Each path below is one point turned by a fixed rotation once a step. After each direction that follows a path, write how fast that rotation turns it, in degrees each step (0 if it stays still).
Each turn is a multiple of 5 degrees from 10 to 175, or 0.
Each row of a path follows its step; steps can be skipped.
Path 1:
step 0: [ 1.20 -1.92 -0.89 -3.85  1.31  0.04  0.74  0.88  0.28 -3.01 -0.23  2.97
  0.32  0.70  0.23  1.24 -1.17 -2.74 -4.33 -2.91  2.10  0.02  1.05  0.87
 -1.89 -0.27  2.52 -0.53 -0.02  1.33  1.06  1.01 -1.11  0.00 -0.41  0.98
  0.88 -0.79 -0.21  0.86  0.29  2.41 -0.67 -0.61  3.61 -0.43  1.56 -0.04
  0.56  2.94 -0.03 -1.32 -1.92]
step 2: [ 0.67  1.72  0.23  0.34 -0.26  0.71  1.39  0.92 -0.26 -4.48 -1.97 -2.29
  1.39  2.94  1.62  0.90 -3.52  0.11  1.63 -3.02  0.34  0.87 -1.52 -0.20
 -1.17  3.33  0.15  1.40  1.20 -2.25  0.41 -1.51 -0.04  0.85  1.85  0.08
  1.73 -0.85  0.36  0.58  1.09  0.01  1.35 -2.31  1.75 -1.81  3.01 -0.20
  0.78 -0.09 -0.91  1.09 -2.42]
step 3: [ 1.18  0.56  0.85 -3.88 -3.06  1.36  1.28 -0.01 -1.64 -4.17 -0.66  3.86
 -0.40  1.52  1.51  0.92  0.44  0.90 -0.64 -1.43 -2.15  0.31  0.05  1.20
 -0.81  0.05  0.42  1.31  0.07  0.34  2.23  0.78 -4.29 -0.44 -0.18  0.98
  2.50 -0.65 -1.54 -2.36  1.61  0.07  2.00  1.27  0.20 -0.53 -0.90  0.42
 -0.07  0.73  1.64  0.48  2.27]
step 4: [ 0.51 -0.59 -3.57 -2.03 -0.57  2.26  0.84 -0.43 -0.74 -2.56  0.34  0.73
  1.44  0.83  1.41  1.81 -0.91  1.87 -2.01 -1.29 -2.66  2.17 -0.66 -1.48
  0.55  1.90 -5.36 -2.33  2.48 -1.03 -0.29  0.63  1.22  0.70 -0.30 -0.44
 -0.21  0.56  0.41  2.76  0.25 -0.23  1.66  1.39  0.17 -0.56 -1.82  1.38
 -0.81 -0.55 -3.34 -0.10  0.27]
step 5: [ 2.58 -0.80 -1.55 -1.28  0.49 -0.10 -2.25  0.05 -0.15 -3.60 -0.10 -1.75
 -1.48 -0.26  1.37  0.63 -4.94 -0.52 -2.42  1.64 -0.81 -0.29 -1.22  1.44
 -0.35  1.78  3.26 -0.48  2.83  0.17 -0.66  0.02 -2.55  0.20  0.36 -0.27
  2.13  2.25  1.36 -0.77  1.12  0.51  1.62 -0.02  0.14  2.33  0.50  0.78
 -1.06 -0.81 -1.27  2.50 -1.19]
step 6: [ 1.29 -0.65 -2.46 -3.01 -1.11  2.82 -0.72  1.85 -1.42 -0.77 -1.00  0.80
  2.09  1.18 -1.20  1.07  0.59 -0.24 -4.25  0.42  0.74  1.48  1.46  2.71
 -2.60  1.24 -0.16  0.37  1.00 -2.39 -2.19  0.27 -1.89  1.01 -1.22  3.94
  0.78 -0.08 -0.19 -2.30 -1.75 -1.10 -0.44 -2.36 -1.39  0.19 -1.17 -0.85
  1.46  1.07 -0.87 -0.90  2.01]
step 7: [ 1.95  2.63 -0.06  0.35 -1.08 -0.41 -1.54  1.50  1.23  0.92 -1.90  2.61
 -0.22  0.29  1.68  2.43 -1.60 -1.16 -1.67 -1.23  1.79  1.15 -1.81 -2.70
  0.63  0.84 -3.20 -0.48 -0.39 -1.11 -0.17 -0.64 -1.85  1.43 -0.30  1.16
  2.31 -0.35  3.64  0.08 -1.03  1.09  0.89 -1.44  0.78  1.17  0.49  2.46
  0.69 -2.01 -4.79  0.88  0.53]
step 9: [ 1.55 -1.52 -1.10 -0.03  1.28  1.60 -1.49  1.66 -0.43 -2.27 -0.84  3.39
 -1.23  2.26 -0.46  1.03  1.39 -3.02 -1.43  0.96 -0.34  0.43 -2.33 -0.19
 -3.16  2.79 -4.26  2.81 -1.40 -1.62 -0.16  0.81 -0.61 -0.37 -2.56 -1.38
 -0.38  0.68  0.51 -1.86  0.15 -0.11  1.99  1.21 -0.20 -2.26 -0.82 -1.22
  0.37  0.76  0.17  1.39  1.46]
step 12: [ 0.38 -1.02 -1.46 -0.17  1.62  1.85  1.90 -0.74  0.11 -1.43 -2.64  2.25
  1.62  2.34 -1.68  1.23 -1.62 -1.39 -2.05 -3.48  0.88 -1.41 -1.88  0.95
 -0.45  3.25 -2.90  0.32  1.15  0.27 -1.59  2.23 -0.74  2.03  1.42 -0.14
  2.40 -1.73 -1.80 -1.57 -0.20 -1.07 -2.17 -0.58  0.06 -1.88  2.13 -0.23
 -0.22  0.45 -2.67 -0.46 -2.05]
step 14: [-0.37  0.10  0.77  1.16 -1.41  3.51 -0.70  0.91 -2.92 -1.99 -1.65  0.61
  3.43  1.31  1.05 -1.07 -0.30  2.61  0.65  0.54 -2.79  2.12  0.41  1.51
 -1.74  2.22 -0.89 -0.95  1.53 -4.38 -0.42  0.80 -0.07 -2.23  0.77 -0.32
  1.29  1.22 -1.01 -0.94 -0.14 -1.29  1.82  0.93  0.60 -2.36  0.70  1.04
 -0.77  0.13 -3.53  1.64  0.53]
Speeds:
[-0.14 -0.11  0.02 -0.33  0.30  0.34 -0.69  0.28 -0.59 -0.09  0.74  0.24
  0.16  0.03  1.39 -0.06  0.89  0.18  0.35  0.08 -0.88 -0.55 -0.10  0.54
 -0.50  0.25 -0.24 -0.21  0.13  0.15  0.42  0.47  0.47 -0.05  0.25 -0.74
 -0.43 -0.21  0.88 -0.13  0.24  0.69 -0.16  0.60 -0.04  0.15 -0.31 -0.09
 -0.06  0.47 -0.12  0.50 -0.34]
70
[-0.50 -0.33  0.84 -0.18 -0.42 -0.92  0.32  0.41  0.27 -0.76  0.52 -0.36
 -0.36  0.17  0.05  0.31 -0.06  0.40  0.24  0.14  0.01  0.37  0.02 -0.12
 -0.22  0.40  0.54 -0.63 -0.20  0.33  0.46 -0.47  0.14  1.39 -0.35  0.29
 -0.36  0.30  0.28 -0.20 -0.23  0.18 -0.04  0.23  0.32 -0.45 -0.62 -0.26
 -0.26  0.35 -0.20 -1.13 -0.18]
10
[-0.07  0.02  0.42  0.37  0.12 -0.43 -0.73  0.33  0.30  0.71  0.25  0.25
 -0.20  0.33 -0.51  0.51 -0.08 -0.83 -0.56  0.46  0.23  0.10  0.45  1.11
  0.55  0.31 -0.38 -0.43 -0.24 -0.48 -0.17 -0.57 -0.26  0.13 -0.27 -0.13
 -0.55 -0.44  1.11  0.44  0.02 -0.16  0.47  0.29  0.15  0.37  0.58 -0.11
  0.43  0.44  0.36 -0.03  0.66]
35
[-0.17 -0.95 -0.25 -0.15 -0.19 -0.84  0.23 -0.12 -0.01 -0.03  0.00  0.77
 -0.07 -0.40 -0.12  0.22 -0.93 -0.74 -0.40 -0.46  0.12 -0.73  0.00 -0.19
  0.25 -0.61 -0.61 -0.54  0.38  0.67  0.31  0.61  0.49  0.20  0.04 -0.71
  0.05  0.17 -0.52  0.54  0.56 -0.24 -0.22  0.79 -0.39 -0.11 -0.21  0.25
  0.49  0.36 -0.48 -0.10  0.19]
90
[-0.03  0.69  0.20 -0.15 -0.46 -0.33  0.08 -0.93 -0.18 -0.31  0.15 -0.16
  0.41  0.04  0.39 -0.37 -0.77  0.47 -0.62  0.29 -0.97  0.48 -0.08  0.68
  0.63  0.75 -0.18 -0.81  0.56  0.09  0.07 -0.23  0.04  0.00  0.73 -0.15
  0.07 -0.72 -0.72 -0.43 -0.46 -0.42  0.17 -0.18 -0.36  0.20 -0.42  0.57
  0.14  0.16  0.36  0.18  0.24]
35
[-0.25  0.50  0.76  0.28  0.12 -0.43 -0.54 -0.01  0.52 -0.35  0.01  0.21
 -0.67 -0.40  0.19 -0.21  0.37 -0.64 -0.59  0.27 -0.04  0.02 -0.42 -0.76
  0.22  0.33  0.29  0.76 -0.20  0.14  0.50  0.23 -1.18  0.03  0.17 -0.47
  0.32  0.47  0.06 -0.05 -0.28  0.16  0.49  0.58 -0.73  0.30 -0.86  0.04
  0.44 -0.74  0.18  0.46 -0.05]
175
[-0.18  0.16  0.52 -0.10 -0.31 -0.24  0.16 -0.10 -0.51  0.33  0.20  0.89
 -0.10  0.05 -0.07 -0.19 -0.43  0.28  0.96 -0.09 -0.30  0.47 -0.51 -0.35
 -0.45 -0.53 -0.35  0.48 -0.35 -0.95  0.19 -0.53  0.36  0.02  0.56 -0.24
  0.62 -0.53  0.29 -0.11  0.65 -0.12  1.28  0.28 -0.61 -0.74  0.32 -0.10
 -0.01 -0.05  0.16 -0.40  0.15]
65
[-0.04 -0.70 -0.44  0.62 -0.02  0.20  0.55 -0.34 -0.05  0.02  0.10 -0.01
 -0.18  0.18  0.59 -0.49  0.15 -0.01 -0.08 -0.10 -0.01 -0.53  0.39 -0.36
  1.22  0.21 -0.61  1.04  0.28  0.33 -0.29  0.11  0.58  0.60 -0.14  0.26
  0.63 -0.38  0.83 -0.21 -1.14 -0.02  0.80 -0.06  0.12  0.11 -0.22 -0.22
 -0.16  0.20 -0.17 -0.37  0.27]
130
Path 2:
step 0: [ 0.51  0.08  0.72  0.98 -0.32  0.46  1.37  2.00  0.50  2.48 -3.30  2.57
  0.28  2.88 -0.85 -1.70 -1.38 -0.61  1.82  1.16 -0.20  1.88 -2.23  1.36
  1.49 -0.80  3.07 -1.24  0.00 -0.13 -0.02 -0.78 -1.12 -1.20 -1.33  0.98
  0.74 -1.44 -0.65  1.07  1.23  2.15  0.59  0.10  1.91 -2.18 -0.82  1.38
  1.30 -0.39  0.87 -2.65  2.45]
step 3: [-0.33 -1.02 -0.84 -0.01  1.54 -1.83  2.06  0.47  1.50 -0.20  1.22 -0.22
 -2.72 -1.77  0.36  1.50 -2.87 -3.01 -0.34 -2.97 -0.71  0.82  0.53 -1.29
  0.17 -1.14  2.67 -0.94  1.66 -1.54  0.59  0.40  0.98  2.11 -0.12  0.38
 -1.77 -0.75  0.12  3.01  0.61  0.62 -2.13  0.06  2.32  1.55 -2.02 -0.44
  0.46 -1.77 -0.79  0.57  2.12]
step 4: [-0.91 -0.02  0.19 -0.84 -0.19  1.65  0.12 -0.75  1.20 -0.04  1.53  2.26
 -0.15  0.28  4.35  0.62 -0.60 -1.21  1.40 -0.36 -0.59  0.44 -1.31  0.83
 -0.61 -0.75 -3.50 -1.06  0.18  0.34  0.28  2.27  1.09  1.15 -0.45 -0.83
 -2.15 -0.94  1.09 -0.13 -3.68 -3.01 -1.38  0.73  3.76  1.63  1.50  1.08
 -1.41  0.03 -0.42 -0.74  0.85]
step 6: [ 0.84  3.16 -0.83 -1.15 -0.73  0.45  1.21  0.64  1.68  4.43  1.86 -0.25
 -0.42 -1.45  0.75 -0.30  0.94  1.31 -0.05 -0.57 -0.87  0.01 -1.18  0.13
  0.18 -1.49  3.08  0.64 -1.73  1.06  0.52 -1.74 -0.95 -1.21  0.03  0.84
  0.70 -0.38  0.39 -0.09 -2.06  0.40  0.11 -1.13  1.48 -3.18 -2.55 -1.09
 -0.37  1.04  0.20 -2.47  3.32]
step 7: [-0.85  2.27 -0.76  1.15 -1.98  0.63 -2.32 -1.05 -1.29 -0.22 -0.70  1.28
 -0.85 -1.70  0.48 -1.02  1.53 -0.01  0.64  1.83  0.08 -2.88  2.78  1.37
 -0.06 -3.06  0.73  0.44 -0.03 -0.08 -0.66 -0.39  2.28 -0.95  0.28 -2.73
  0.06 -2.59  1.14  1.22 -3.95  0.34  1.65 -0.25 -2.13 -0.35 -1.05  1.36
  0.85 -1.15 -1.25  0.77  1.15]
step 8: [-0.41  0.70  0.61  0.10  1.99  1.00  0.68 -0.12 -0.33 -0.07  0.64 -0.78
 -0.78 -1.08  1.37 -0.60  1.78 -0.84 -1.44 -2.52  1.92 -0.19  0.54  0.77
  1.39 -3.59  1.71 -3.27  2.55  0.43 -0.98 -1.45  1.05  0.41  1.94 -1.11
  2.94  0.85 -1.04  1.17  0.82 -0.97  0.16 -1.91 -0.33  1.66 -0.47 -0.47
  4.29  0.10 -0.53 -0.09 -2.50]
step 9: [-0.10 -0.81 -0.38 -0.47 -0.58  1.49  2.93  0.21  0.32 -0.66 -0.71  3.19
 -2.91  1.49 -0.99 -1.02 -0.37 -2.29  0.32 -0.84  2.13  0.56 -1.55  3.06
  1.36 -1.55  1.83  1.19  2.97 -1.62  0.86  0.56  1.22  2.20 -0.35  0.03
 -1.45  1.16 -0.98 -0.42 -0.89  0.03 -0.94 -2.22  2.90 -1.89  0.24 -0.18
  0.63 -0.48  0.97  1.74  1.74]
step 10: [-1.02  0.14 -0.62 -0.85 -1.00 -0.20 -1.56  0.31 -1.14  0.17 -1.12  2.78
 -0.88  0.84  1.83  0.73  1.56  0.15  2.41  2.88 -1.37  0.44 -1.08  0.13
 -0.54 -0.45 -1.66 -2.58  0.61 -1.38 -2.54  1.41  0.12  4.12 -0.91 -3.37
  1.34 -0.04  0.67 -1.92  2.40 -1.35 -0.05 -0.76  1.79 -0.16  1.12 -0.08
 -0.10 -1.45  1.02 -1.76  1.59]
step 11: [-1.85  0.14  0.12 -0.12  1.30 -0.25  1.77  1.09  0.35  1.42 -0.82  0.22
 -0.20 -3.05 -2.20 -0.55  0.24 -1.46 -0.44  1.35 -2.70  0.73 -2.79  0.91
  1.88 -0.08 -0.62 -0.23 -0.76  1.66  0.71  1.04 -1.57  1.78 -3.03  0.28
  3.27 -1.13 -2.51 -0.20 -0.15  0.29  0.67 -2.04 -1.47  0.69  0.41  0.47
  0.21  2.26  0.84 -3.59 -0.15]
step 14: [ 0.32 -1.43  1.47 -1.07  1.35 -0.99  3.00  0.42  0.32 -1.21  1.45 -0.41
  0.41 -0.51 -1.95  2.71  1.75  1.28 -0.88 -2.65 -0.89  1.08 -1.98  0.23
 -1.04 -2.64 -2.03 -1.48  3.43 -0.18  1.68  1.15  2.63  0.32  1.29 -0.04
 -0.04 -0.43  0.19  0.75 -2.55  1.07 -0.96  0.76  0.50  0.54  0.02 -0.12
  3.89  1.60 -0.52  0.51 -0.01]
Speeds:
[ 0.22  0.19 -0.26 -0.38 -0.48 -0.88 -0.64  0.15 -0.72  0.02 -0.09  0.12
 -0.02  0.25  0.17 -0.59 -1.08  0.11 -0.08  0.58  0.18 -0.62  0.63 -0.10
 -0.14 -0.39 -0.20 -0.40 -0.64  0.72 -0.31 -0.01  0.64  0.47  0.08 -0.67
 -1.10 -0.18 -0.03 -0.36 -0.43 -0.20 -0.28  0.21  0.70 -0.23  0.15  0.04
 -0.07 -0.16  0.75 -0.26  0.20]
120
[-0.03 -0.17 -0.01 -0.28  0.68 -0.71  0.31 -0.89  0.44  0.03 -0.67 -0.46
 -0.09  0.09 -0.48  0.35  0.13 -0.11 -0.25 -0.04 -0.05 -0.21 -0.40  0.11
  0.73 -0.03  0.12  0.15 -0.63  0.59 -0.26 -0.49 -0.07 -0.31  0.35 -0.47
 -0.05  0.98 -0.26  0.43 -0.26  1.21 -0.40 -0.54  0.66  0.20  0.77 -0.38
  0.42  0.47 -0.07 -0.16 -0.30]
120
[-0.38 -0.41 -0.06 -0.31 -0.09  0.18  0.35 -0.07 -0.92 -1.20 -0.14 -0.04
 -0.30 -1.13 -0.47  0.57 -0.25 -0.21  0.48 -0.11  0.11 -0.02  0.17 -0.70
 -0.20 -0.20 -0.08  0.07 -0.24 -0.64  0.07  0.39  0.45 -0.74  0.38 -0.29
  0.06 -0.40  0.88 -0.09  0.44  0.53 -0.08 -0.65  0.19 -0.47 -0.45 -0.64
 -0.24  0.16  0.51 -0.22 -0.17]
170
[ 0.20 -0.14 -0.96  0.13  0.57 -0.09  0.34  0.20 -0.83 -0.48  0.54  0.07
  0.49 -0.21  0.47  0.51 -0.49  0.06  0.65 -0.24 -0.15  0.58  0.24  0.40
  0.08  0.49  0.30  0.25  0.36  0.02 -0.26  0.45  1.09  0.08 -0.17 -0.13
  0.62  0.70 -0.81  0.01 -0.05 -0.41 -0.19  0.26  0.77 -0.18  0.64  0.06
  0.24  0.00 -0.55  0.71  0.15]
65
[-0.04 -0.01 -0.89 -0.59 -0.23  0.54 -0.92  0.21 -0.38  0.41 -0.86 -0.30
 -0.05 -0.23 -0.12 -0.73  0.27 -0.27  0.85 -0.53  0.06  0.34  0.16  0.48
  0.03  0.28  0.13 -0.18  0.56 -0.39  0.39 -0.22 -0.46  0.44 -0.49 -0.06
  0.05  0.15 -0.31 -0.52 -0.29  0.74  0.22 -0.31  0.04 -0.13  0.20 -0.42
  0.53 -0.69  0.60 -0.04 -0.96]
35
[-0.06  0.64  0.17 -0.14  0.37  0.27  0.92  0.42 -0.53 -0.55 -0.70 -0.37
 -0.51 -0.18  0.26  0.11  0.34  0.57 -0.24 -0.49  0.25  0.04  0.39 -0.26
  0.18 -0.58 -0.09  0.71  0.71 -0.41 -0.68 -0.99 -0.18  0.71  0.42  0.01
 -0.54 -0.29 -0.26  0.09  0.24  0.14 -0.14  0.57 -0.07 -0.07  0.84  0.79
 -0.29 -0.23  0.28 -0.18  0.06]
55
